name the system of each run:
path 1, Goro (6 x 28):
[[-59,-138,-349,-348,184,-477,-240,-76,334,-322,554,346,-376,-209,-140,-180,-336,689,-38,-426,431,-471,156,-192,439,219,-467,-22],
[-80,-141,-347,-355,133,-531,-222,-111,353,-349,540,372,-347,-180,-170,-186,-320,645,69,-385,405,-440,163,-221,423,153,-460,-16],
[-118,-184,-341,-318,195,-556,-192,-94,397,-352,497,385,-400,-148,-149,-194,-359,657,39,-393,368,-454,206,-212,383,213,-427,-18],
[-110,-165,-377,-296,159,-576,-196,-117,382,-304,487,368,-424,-143,-211,-160,-323,578,110,-336,375,-453,182,-198,453,244,-468,-40],
[-103,-222,-407,-274,170,-642,-142,-149,372,-254,479,372,-408,-179,-149,-191,-331,656,103,-333,366,-466,209,-132,403,278,-434,-31],
[-153,-256,-427,-255,107,-650,-151,-139,370,-282,452,368,-456,-147,-178,-229,-348,550,124,-349,329,-465,194,-164,410,282,-417,-28]]
path 2, Goro (6 x 28):
[[228,345,719,-10,130,454,-5,139,-730,90,-159,-226,501,217,184,299,333,-350,33,288,-141,101,-107,161,-91,-50,533,62],
[231,403,754,-94,142,519,-19,206,-749,25,-164,-220,428,234,140,234,295,-406,75,318,-85,52,-112,159,-47,-7,521,63],
[183,388,791,-127,41,550,-35,122,-807,-88,-72,-191,338,277,136,129,272,-469,76,316,-46,39,-160,212,-38,56,446,30],
[179,334,820,-192,2,616,-66,185,-807,-138,-77,-219,363,257,105,80,225,-512,54,327,5,-10,-188,170,35,39,351,-18],
[182,425,805,-294,-32,613,-48,208,-773,-251,-61,-218,288,285,35,28,191,-512,138,298,96,-61,-265,177,32,57,351,1],
[118,419,847,-323,-126,640,-95,197,-751,-293,-89,-211,184,298,13,-36,212,-549,51,287,140,-2,-279,194,30,-7,285,-52]]
path 3, kol (6 x 28):
[[33,-32,35,-461,244,-381,-180,-40,-82,-387,620,351,-403,161,-102,-212,-313,283,303,-294,571,-650,106,64,684,197,-165,-122],
[-11,-59,52,-511,241,-357,-263,-21,-45,-452,630,310,-379,155,-157,-292,-307,245,265,-314,633,-574,117,29,672,204,-195,-103],
[-59,-44,49,-561,125,-326,-207,-65,44,-432,606,371,-439,117,-139,-339,-307,180,192,-273,576,-601,-5,-54,656,193,-267,-108],
[-106,-65,23,-612,65,-326,-246,17,35,-518,594,337,-505,103,-156,-413,-319,200,217,-274,530,-516,-7,-74,612,202,-346,-93],
[-144,-17,-3,-639,-5,-306,-218,31,103,-485,549,376,-552,119,-168,-436,-332,171,195,-237,579,-491,-83,-63,583,226,-343,-88],
[-225,6,-2,-658,-26,-265,-225,44,146,-507,521,348,-585,70,-154,-483,-272,178,135,-251,556,-425,-130,-141,570,263,-385,11]]
path 4, tiv (6 x 28):
[[-370,8,-245,-433,-594,84,-163,204,593,-440,-85,209,-447,-225,-104,-517,-156,225,-388,-57,-92,247,-393,-467,-214,148,-630,69],
[-461,-60,-369,-443,-579,-47,-94,82,658,-414,-29,274,-482,-278,-177,-482,-151,275,-304,-66,-20,207,-293,-493,-205,115,-694,27],
[-373,-124,-473,-388,-552,-158,-25,25,709,-325,-16,267,-530,-267,-224,-492,-206,286,-237,-83,41,175,-259,-475,-186,100,-685,53],
[-377,-175,-579,-355,-439,-219,31,-65,696,-265,-36,267,-533,-283,-228,-392,-155,236,-145,-98,118,184,-195,-394,-128,130,-725,-25],
[-381,-265,-637,-327,-395,-355,126,-188,684,-236,-13,280,-484,-267,-236,-336,-171,250,-57,-110,115,117,-112,-388,-121,76,-629,-31],
[-403,-343,-758,-299,-346,-402,203,-303,653,-150,56,205,-517,-267,-268,-254,-188,233,51,-122,174,93,-28,-258,-89,73,-584,-88]]
path 5, sifo (6 x 28):
[[-271,-263,-472,-101,-607,-60,576,-334,341,331,-587,-21,-136,-104,-144,-55,180,-507,186,448,-309,697,-240,-332,-572,-107,-156,-131],
[-279,-201,-365,-53,-588,113,486,-245,278,307,-644,-97,-28,-199,-93,-44,264,-431,10,463,-383,751,-265,-268,-665,-178,-238,-50],
[-242,-42,-324,32,-536,248,436,-130,292,262,-596,-152,117,-270,-54,88,292,-328,-94,413,-389,766,-249,-270,-799,-193,-175,-42],
[-208,-9,-163,62,-538,376,309,-46,240,209,-575,-177,250,-294,2,188,371,-204,-209,343,-428,815,-248,-285,-786,-217,-198,20],
[-160,157,-46,55,-412,514,222,54,233,111,-531,-161,406,-326,45,266,399,-34,-340,249,-399,817,-339,-251,-828,-235,-150,98],
[-124,212,20,80,-345,631,59,210,168,61,-432,-219,387,-315,124,343,423,42,-433,140,-345,797,-255,-215,-801,-269,-123,141]]
path 6, kol (6 x 28):
[[297,-140,-256,247,659,-465,-34,-129,8,237,349,149,481,-269,-28,497,2,756,72,-330,122,-291,506,-70,122,-111,-7,46],
[271,-83,-223,148,633,-398,3,-186,-50,131,401,145,434,-261,-17,567,-43,679,94,-368,297,-268,495,-53,168,-163,-41,35],
[293,-114,-207,30,655,-305,49,-166,-38,73,444,124,354,-263,-95,536,-60,660,133,-371,474,-299,420,21,178,-217,-113,0],
[220,-123,-197,-133,511,-238,88,-206,-50,-85,499,96,355,-202,-96,472,-38,536,143,-399,532,-276,371,23,217,-300,-133,-95],
[139,-70,-133,-230,486,-139,86,-211,-87,-183,537,89,246,-217,-202,414,-71,387,231,-326,706,-309,342,83,283,-292,-186,-91],
[166,-65,-102,-305,392,-40,103,-232,-187,-223,506,98,122,-178,-217,394,-138,242,235,-359,758,-326,225,130,314,-361,-239,-152]]
path 7, sifo (6 x 28):
[[-42,489,442,0,-69,689,-386,562,31,-245,-126,-159,523,-207,283,323,348,407,-688,-63,-235,476,-314,-278,-549,-48,-63,258],
[49,486,484,-33,13,664,-468,620,-25,-317,4,-108,554,-235,277,269,341,540,-694,-153,-127,354,-251,-222,-456,-39,-73,261],
[40,489,540,-82,110,650,-515,656,-149,-367,114,-101,511,-201,259,220,269,608,-685,-220,-28,242,-206,-177,-314,6,-65,265],
[92,488,603,-79,198,537,-635,712,-117,-465,225,-32,530,-98,289,171,133,747,-658,-320,46,6,-111,-153,-152,79,-11,231],
[119,507,664,-147,253,456,-686,624,-188,-526,241,46,401,-93,259,46,75,723,-579,-403,117,-178,31,-103,15,158,-69,250],
[142,485,701,-167,354,406,-673,601,-307,-509,393,94,323,-92,201,-15,-23,722,-557,-438,164,-427,52,-20,160,294,-93,270]]
path 8, tiv (6 x 28):
[[-199,208,531,-605,-71,-49,-465,357,-140,-543,300,251,-569,313,98,-624,-215,94,-46,-111,227,-484,-230,-96,531,532,-18,90],
[-199,206,486,-604,-105,-27,-436,313,-90,-569,381,239,-559,303,76,-667,-203,21,-36,-149,252,-441,-274,-83,561,513,-107,81],
[-240,213,388,-696,-125,-42,-365,237,-140,-577,383,237,-580,294,20,-639,-205,-32,29,-109,316,-452,-301,-109,514,423,-124,73],
[-189,190,348,-722,-164,-15,-331,218,-83,-613,382,311,-629,204,-13,-617,-198,-60,71,-139,357,-413,-335,-80,572,375,-215,62],
[-217,112,270,-728,-174,-53,-285,209,-41,-620,443,269,-645,219,-39,-625,-240,-78,96,-103,434,-380,-307,-61,550,316,-188,32],
[-253,123,217,-775,-142,-32,-264,142,-20,-581,454,276,-667,188,-62,-576,-228,-84,160,-144,504,-397,-306,-111,547,256,-300,-22]]

runs to name:
path 9 (3 x 28):
[[45,-24,-410,-208,309,75,199,-189,157,-107,337,20,341,-443,-205,642,130,402,76,-340,633,96,112,-112,-171,-599,-372,-63],
[21,-60,-408,-252,193,120,251,-240,99,-165,330,-19,241,-385,-196,578,95,267,135,-302,659,135,47,-40,-147,-648,-370,-122],
[8,-120,-382,-345,162,176,324,-249,77,-195,252,-72,192,-352,-247,500,52,86,228,-267,725,126,-44,31,-78,-701,-363,-197]]

kol
path 10 (3 x 28):
[[-371,86,19,-547,-783,407,92,53,206,-472,-224,-53,-472,-1,-155,-481,4,-465,-86,237,36,304,-593,-206,-200,-20,-426,-42],
[-386,182,55,-536,-766,541,53,115,73,-430,-289,-88,-354,-9,-163,-420,83,-488,-132,231,-1,366,-662,-163,-252,-50,-331,-36],
[-342,265,182,-484,-724,566,60,231,57,-435,-307,-175,-245,-2,-83,-340,162,-493,-178,214,28,425,-591,-107,-316,-49,-195,-6]]

sifo
path 11 (3 x 28):
[[187,399,517,10,453,260,-508,547,-228,-250,327,-16,541,-171,218,301,79,856,-539,-390,84,-246,215,-89,-36,122,29,269],
[206,363,478,-23,512,167,-586,454,-194,-337,425,65,469,-130,239,194,-8,848,-457,-431,159,-405,308,-88,195,218,12,196],
[205,262,485,-94,514,67,-595,368,-270,-381,513,191,302,-57,166,101,-127,824,-361,-481,161,-522,252,-43,317,248,-22,182]]

sifo
